128 stands for zero in the data rows.
Some points:
{065, 144, 121, 121, 125, 148, 167, 127, 102, 088, 174, 229, 061, 195, 121, 083, 143, 103, 167, 173, 098, 088, 140, 090, 147, 157, 128, 125, 166, 173, 132, 135, 165, 160, 073, 127, 107, 165, 171, 098, 235, 152}
{100, 116, 190, 100, 085, 063, 154, 086, 082, 146, 092, 086, 143, 155, 093, 119, 169, 118, 137, 158, 164, 156, 114, 174, 164, 129, 181, 122, 043, 081, 053, 176, 122, 163, 179, 127, 158, 096, 125, 055, 141, 144}
{216, 070, 141, 147, 216, 154, 131, 074, 173, 112, 143, 109, 108, 102, 112, 049, 105, 119, 133, 116, 160, 069, 115, 101, 168, 087, 130, 119, 029, 104, 106, 115, 152, 118, 125, 124, 187, 165, 076, 120, 129, 123}
{042, 064, 078, 137, 098, 131, 111, 164, 143, 166, 113, 098, 105, 120, 104, 095, 063, 215, 172, 101, 161, 090, 081, 217, 094, 217, 101, 135, 074, 092, 176, 132, 151, 113, 122, 172, 139, 133, 164, 096, 170, 132}
{081, 047, 130, 101, 100, 188, 170, 094, 127, 089, 118, 184, 082, 076, 113, 111, 167, 210, 072, 114, 167, 118, 123, 190, 151, 173, 145, 143, 115, 150, 111, 183, 187, 134, 118, 064, 091, 059, 045, 091, 057, 090}
{109, 111, 150, 182, 067, 071, 175, 114, 193, 094, 169, 089, 170, 132, 141, 130, 081, 128, 105, 116, 104, 147, 120, 084, 131, 063, 019, 107, 139, 071, 117, 136, 180, 147, 146, 138, 242, 130, 136, 103, 051, 102}
{098, 132, 192, 173, 128, 113, 076, 165, 129, 166, 099, 114, 096, 099, 076, 122, 191, 097, 203, 111, 125, 129, 075, 031, 108, 076, 061, 068, 180, 113, 121, 122, 070, 167, 084, 109, 062, 120, 094, 112, 091, 074}
{150, 178, 123, 156, 156, 069, 098, 119, 146, 113, 116, 105, 130, 103, 138, 164, 132, 122, 127, 057, 040, 096, 093, 170, 147, 134, 120, 071, 024, 138, 186, 080, 142, 255, 091, 184, 107, 166, 134, 192, 117, 108}
{171, 117, 083, 175, 084, 155, 104, 066, 061, 108, 164, 167, 208, 070, 078, 143, 097, 119, 171, 176, 170, 193, 164, 126, 128, 081, 124, 188, 079, 150, 060, 104, 129, 115, 077, 111, 047, 129, 115, 082, 149, 134}
{121, 076, 129, 108, 153, 107, 187, 135, 181, 154, 115, 090, 090, 076, 138, 222, 090, 094, 097, 112, 151, 112, 190, 065, 085, 165, 113, 061, 075, 160, 069, 114, 140, 155, 133, 151, 130, 166, 183, 067, 121, 062}
{217, 148, 094, 100, 133, 120, 128, 065, 080, 150, 104, 150, 203, 098, 126, 165, 164, 147, 124, 115, 058, 036, 105, 097, 096, 076, 094, 103, 154, 142, 118, 134, 098, 082, 140, 130, 174, 096, 170, 102, 101, 109}
{130, 149, 164, 074, 161, 131, 144, 188, 159, 170, 178, 150, 124, 162, 082, 132, 097, 144, 076, 115, 124, 142, 029, 110, 092, 124, 124, 127, 101, 165, 129, 173, 192, 136, 098, 134, 121, 133, 128, 108, 152, 168}
{145, 152, 115, 094, 146, 071, 071, 084, 116, 175, 097, 123, 119, 167, 120, 131, 139, 170, 142, 139, 204, 159, 218, 084, 114, 062, 138, 133, 213, 100, 158, 077, 168, 167, 115, 161, 134, 132, 096, 133, 173, 168}
{091, 079, 069, 168, 095, 162, 103, 150, 210, 115, 097, 115, 136, 113, 141, 107, 144, 107, 177, 127, 140, 143, 162, 077, 054, 130, 176, 199, 127, 166, 138, 210, 155, 188, 058, 078, 150, 119, 111, 073, 096, 129}
{174, 135, 061, 137, 079, 180, 093, 177, 086, 160, 096, 128, 115, 173, 164, 159, 089, 110, 105, 157, 101, 135, 135, 115, 155, 172, 114, 092, 154, 136, 131, 122, 109, 150, 214, 061, 179, 121, 074, 194, 168, 097}
{144, 167, 170, 155, 096, 139, 045, 145, 106, 127, 069, 123, 084, 087, 054, 167, 109, 125, 067, 168, 110, 117, 108, 133, 109, 099, 101, 080, 095, 192, 109, 153, 164, 142, 050, 167, 181, 226, 118, 085, 092, 156}
{088, 088, 064, 127, 111, 149, 226, 120, 129, 157, 024, 152, 141, 075, 126, 130, 098, 106, 022, 149, 181, 173, 076, 089, 180, 160, 076, 175, 096, 100, 179, 134, 109, 099, 153, 155, 115, 140, 116, 101, 094, 120}
{184, 101, 129, 171, 106, 177, 156, 162, 136, 090, 171, 129, 124, 187, 130, 127, 157, 171, 118, 108, 107, 208, 157, 088, 111, 154, 200, 031, 154, 079, 130, 173, 071, 127, 089, 207, 161, 122, 154, 133, 079, 120}
{090, 062, 080, 175, 126, 140, 115, 138, 038, 123, 177, 048, 096, 114, 134, 121, 099, 120, 050, 141, 192, 036, 074, 109, 102, 145, 161, 231, 178, 119, 112, 086, 135, 141, 190, 119, 073, 183, 146, 124, 147, 150}
{162, 167, 174, 070, 102, 151, 081, 060, 161, 057, 172, 134, 146, 137, 073, 185, 094, 089, 185, 121, 174, 157, 091, 107, 165, 173, 160, 145, 163, 109, 174, 099, 140, 105, 130, 123, 106, 157, 113, 090, 149, 073}
{086, 095, 175, 061, 217, 148, 110, 148, 084, 108, 102, 140, 165, 124, 169, 130, 148, 040, 116, 098, 044, 170, 133, 162, 092, 084, 127, 154, 190, 117, 089, 053, 076, 104, 082, 169, 198, 117, 086, 141, 137, 207}
{120, 144, 099, 167, 129, 089, 111, 111, 151, 140, 117, 070, 088, 083, 065, 100, 116, 084, 075, 117, 110, 126, 101, 109, 111, 100, 186, 063, 141, 048, 074, 118, 182, 050, 140, 145, 145, 053, 106, 170, 191, 104}
{129, 143, 045, 116, 191, 119, 112, 141, 139, 112, 139, 108, 168, 154, 146, 108, 171, 067, 112, 097, 169, 129, 111, 175, 176, 136, 096, 092, 119, 098, 091, 100, 146, 097, 129, 119, 088, 139, 222, 175, 134, 200}
{151, 200, 124, 085, 141, 123, 164, 127, 045, 142, 111, 136, 121, 137, 160, 108, 163, 154, 158, 135, 094, 171, 147, 142, 097, 071, 154, 138, 112, 070, 189, 069, 106, 078, 163, 063, 140, 174, 174, 135, 136, 081}
{180, 165, 223, 095, 077, 129, 162, 090, 094, 138, 120, 131, 200, 080, 094, 105, 110, 106, 111, 137, 171, 093, 143, 117, 106, 083, 060, 048, 116, 099, 168, 174, 137, 159, 059, 185, 106, 157, 079, 172, 196, 094}
{142, 072, 138, 060, 127, 096, 127, 176, 147, 139, 138, 182, 079, 110, 125, 146, 099, 103, 165, 138, 148, 136, 088, 168, 134, 110, 113, 147, 169, 100, 096, 187, 105, 168, 114, 133, 134, 173, 179, 165, 097, 075}
{148, 080, 182, 103, 077, 118, 078, 129, 172, 190, 165, 134, 148, 130, 223, 110, 141, 126, 149, 219, 083, 122, 120, 098, 136, 154, 153, 118, 090, 152, 130, 083, 146, 115, 130, 142, 101, 102, 157, 171, 032, 173}
{091, 183, 190, 203, 151, 150, 123, 093, 105, 065, 066, 124, 110, 205, 189, 188, 128, 093, 148, 151, 193, 104, 143, 073, 060, 119, 082, 193, 087, 113, 124, 167, 207, 093, 070, 132, 106, 104, 095, 103, 110, 088}
{115, 118, 127, 158, 127, 133, 153, 121, 113, 232, 117, 077, 143, 193, 071, 129, 129, 085, 143, 096, 091, 117, 160, 162, 214, 138, 163, 180, 162, 208, 168, 122, 128, 076, 086, 111, 134, 103, 143, 112, 123, 130}
{081, 217, 171, 126, 198, 179, 125, 114, 178, 179, 135, 121, 113, 084, 092, 111, 133, 184, 117, 190, 091, 117, 156, 139, 107, 223, 108, 182, 146, 151, 087, 143, 123, 166, 153, 133, 166, 135, 189, 189, 105, 127}
{154, 155, 080, 171, 115, 097, 129, 082, 176, 153, 172, 080, 052, 071, 171, 160, 192, 134, 109, 149, 165, 137, 059, 203, 081, 120, 071, 129, 097, 148, 093, 125, 104, 141, 143, 201, 129, 180, 038, 082, 205, 131}
{137, 081, 153, 188, 104, 109, 129, 066, 143, 170, 106, 181, 099, 169, 064, 041, 169, 118, 053, 072, 190, 139, 126, 188, 027, 129, 107, 090, 102, 155, 097, 100, 193, 139, 175, 134, 139, 164, 177, 099, 144, 117}
{121, 131, 152, 224, 178, 106, 185, 085, 098, 132, 161, 099, 071, 047, 092, 113, 093, 055, 099, 163, 232, 137, 094, 179, 077, 130, 124, 061, 093, 148, 183, 128, 125, 144, 161, 098, 168, 125, 129, 092, 136, 196}
{189, 162, 092, 143, 106, 111, 178, 222, 161, 103, 093, 150, 124, 087, 102, 133, 135, 086, 143, 114, 143, 080, 192, 150, 133, 169, 141, 181, 108, 130, 094, 056, 151, 087, 193, 149, 095, 116, 072, 058, 093, 147}
{073, 159, 119, 107, 137, 065, 109, 116, 125, 087, 150, 132, 160, 085, 186, 079, 089, 157, 108, 056, 100, 128, 143, 077, 118, 188, 106, 113, 126, 165, 116, 222, 120, 071, 148, 111, 110, 177, 119, 126, 101, 164}
{124, 097, 152, 137, 119, 100, 136, 165, 140, 083, 108, 096, 148, 112, 159, 192, 195, 165, 157, 123, 115, 142, 107, 121, 182, 101, 115, 146, 157, 200, 178, 134, 103, 100, 184, 116, 151, 091, 201, 155, 190, 152}
{166, 173, 168, 155, 088, 151, 110, 103, 148, 089, 086, 089, 040, 108, 137, 062, 065, 125, 090, 086, 168, 123, 099, 174, 105, 115, 122, 169, 151, 150, 061, 095, 088, 187, 083, 081, 100, 050, 190, 063, 169, 172}
{064, 206, 101, 150, 144, 137, 111, 169, 061, 126, 196, 236, 132, 155, 144, 104, 144, 168, 127, 083, 236, 102, 116, 182, 197, 094, 166, 099, 054, 161, 168, 098, 078, 159, 206, 166, 169, 044, 147, 149, 143, 066}
{066, 169, 096, 101, 134, 155, 160, 114, 150, 094, 135, 137, 093, 203, 038, 174, 094, 125, 139, 162, 098, 112, 156, 169, 082, 015, 098, 075, 096, 121, 181, 145, 093, 144, 176, 126, 084, 097, 080, 161, 129, 150}
{097, 112, 109, 207, 112, 066, 192, 116, 147, 142, 088, 148, 119, 178, 106, 185, 105, 196, 111, 185, 207, 083, 049, 153, 078, 158, 128, 134, 051, 152, 067, 054, 094, 098, 092, 059, 169, 169, 090, 200, 169, 101}
{152, 086, 176, 212, 156, 087, 064, 165, 216, 165, 151, 201, 137, 089, 142, 174, 092, 148, 054, 123, 084, 100, 163, 144, 137, 158, 109, 135, 112, 070, 141, 160, 106, 139, 075, 077, 092, 147, 118, 098, 170, 163}
There is one direction along which these points spread out most. Take the direction at right angles to it along which they spread out most. Then take the direction at right angles to both along which they spread out most. Go by this last direction. Where along it does each point below lie, from 0 to 99? The average is 50, and the first point in the table lies past the average. One standard deviation of the points above along it is 16.
{148, 080, 182, 103, 077, 118, 078, 129, 172, 190, 165, 134, 148, 130, 223, 110, 141, 126, 149, 219, 083, 122, 120, 098, 136, 154, 153, 118, 090, 152, 130, 083, 146, 115, 130, 142, 101, 102, 157, 171, 032, 173} 72
{154, 155, 080, 171, 115, 097, 129, 082, 176, 153, 172, 080, 052, 071, 171, 160, 192, 134, 109, 149, 165, 137, 059, 203, 081, 120, 071, 129, 097, 148, 093, 125, 104, 141, 143, 201, 129, 180, 038, 082, 205, 131} 27
{152, 086, 176, 212, 156, 087, 064, 165, 216, 165, 151, 201, 137, 089, 142, 174, 092, 148, 054, 123, 084, 100, 163, 144, 137, 158, 109, 135, 112, 070, 141, 160, 106, 139, 075, 077, 092, 147, 118, 098, 170, 163} 64
{129, 143, 045, 116, 191, 119, 112, 141, 139, 112, 139, 108, 168, 154, 146, 108, 171, 067, 112, 097, 169, 129, 111, 175, 176, 136, 096, 092, 119, 098, 091, 100, 146, 097, 129, 119, 088, 139, 222, 175, 134, 200} 45
{121, 131, 152, 224, 178, 106, 185, 085, 098, 132, 161, 099, 071, 047, 092, 113, 093, 055, 099, 163, 232, 137, 094, 179, 077, 130, 124, 061, 093, 148, 183, 128, 125, 144, 161, 098, 168, 125, 129, 092, 136, 196} 24
{120, 144, 099, 167, 129, 089, 111, 111, 151, 140, 117, 070, 088, 083, 065, 100, 116, 084, 075, 117, 110, 126, 101, 109, 111, 100, 186, 063, 141, 048, 074, 118, 182, 050, 140, 145, 145, 053, 106, 170, 191, 104} 32
{091, 183, 190, 203, 151, 150, 123, 093, 105, 065, 066, 124, 110, 205, 189, 188, 128, 093, 148, 151, 193, 104, 143, 073, 060, 119, 082, 193, 087, 113, 124, 167, 207, 093, 070, 132, 106, 104, 095, 103, 110, 088} 60
{162, 167, 174, 070, 102, 151, 081, 060, 161, 057, 172, 134, 146, 137, 073, 185, 094, 089, 185, 121, 174, 157, 091, 107, 165, 173, 160, 145, 163, 109, 174, 099, 140, 105, 130, 123, 106, 157, 113, 090, 149, 073} 53
{090, 062, 080, 175, 126, 140, 115, 138, 038, 123, 177, 048, 096, 114, 134, 121, 099, 120, 050, 141, 192, 036, 074, 109, 102, 145, 161, 231, 178, 119, 112, 086, 135, 141, 190, 119, 073, 183, 146, 124, 147, 150} 63
{174, 135, 061, 137, 079, 180, 093, 177, 086, 160, 096, 128, 115, 173, 164, 159, 089, 110, 105, 157, 101, 135, 135, 115, 155, 172, 114, 092, 154, 136, 131, 122, 109, 150, 214, 061, 179, 121, 074, 194, 168, 097} 51
{065, 144, 121, 121, 125, 148, 167, 127, 102, 088, 174, 229, 061, 195, 121, 083, 143, 103, 167, 173, 098, 088, 140, 090, 147, 157, 128, 125, 166, 173, 132, 135, 165, 160, 073, 127, 107, 165, 171, 098, 235, 152} 62
{189, 162, 092, 143, 106, 111, 178, 222, 161, 103, 093, 150, 124, 087, 102, 133, 135, 086, 143, 114, 143, 080, 192, 150, 133, 169, 141, 181, 108, 130, 094, 056, 151, 087, 193, 149, 095, 116, 072, 058, 093, 147} 62
{066, 169, 096, 101, 134, 155, 160, 114, 150, 094, 135, 137, 093, 203, 038, 174, 094, 125, 139, 162, 098, 112, 156, 169, 082, 015, 098, 075, 096, 121, 181, 145, 093, 144, 176, 126, 084, 097, 080, 161, 129, 150} 28
{064, 206, 101, 150, 144, 137, 111, 169, 061, 126, 196, 236, 132, 155, 144, 104, 144, 168, 127, 083, 236, 102, 116, 182, 197, 094, 166, 099, 054, 161, 168, 098, 078, 159, 206, 166, 169, 044, 147, 149, 143, 066} 24
{097, 112, 109, 207, 112, 066, 192, 116, 147, 142, 088, 148, 119, 178, 106, 185, 105, 196, 111, 185, 207, 083, 049, 153, 078, 158, 128, 134, 051, 152, 067, 054, 094, 098, 092, 059, 169, 169, 090, 200, 169, 101} 36
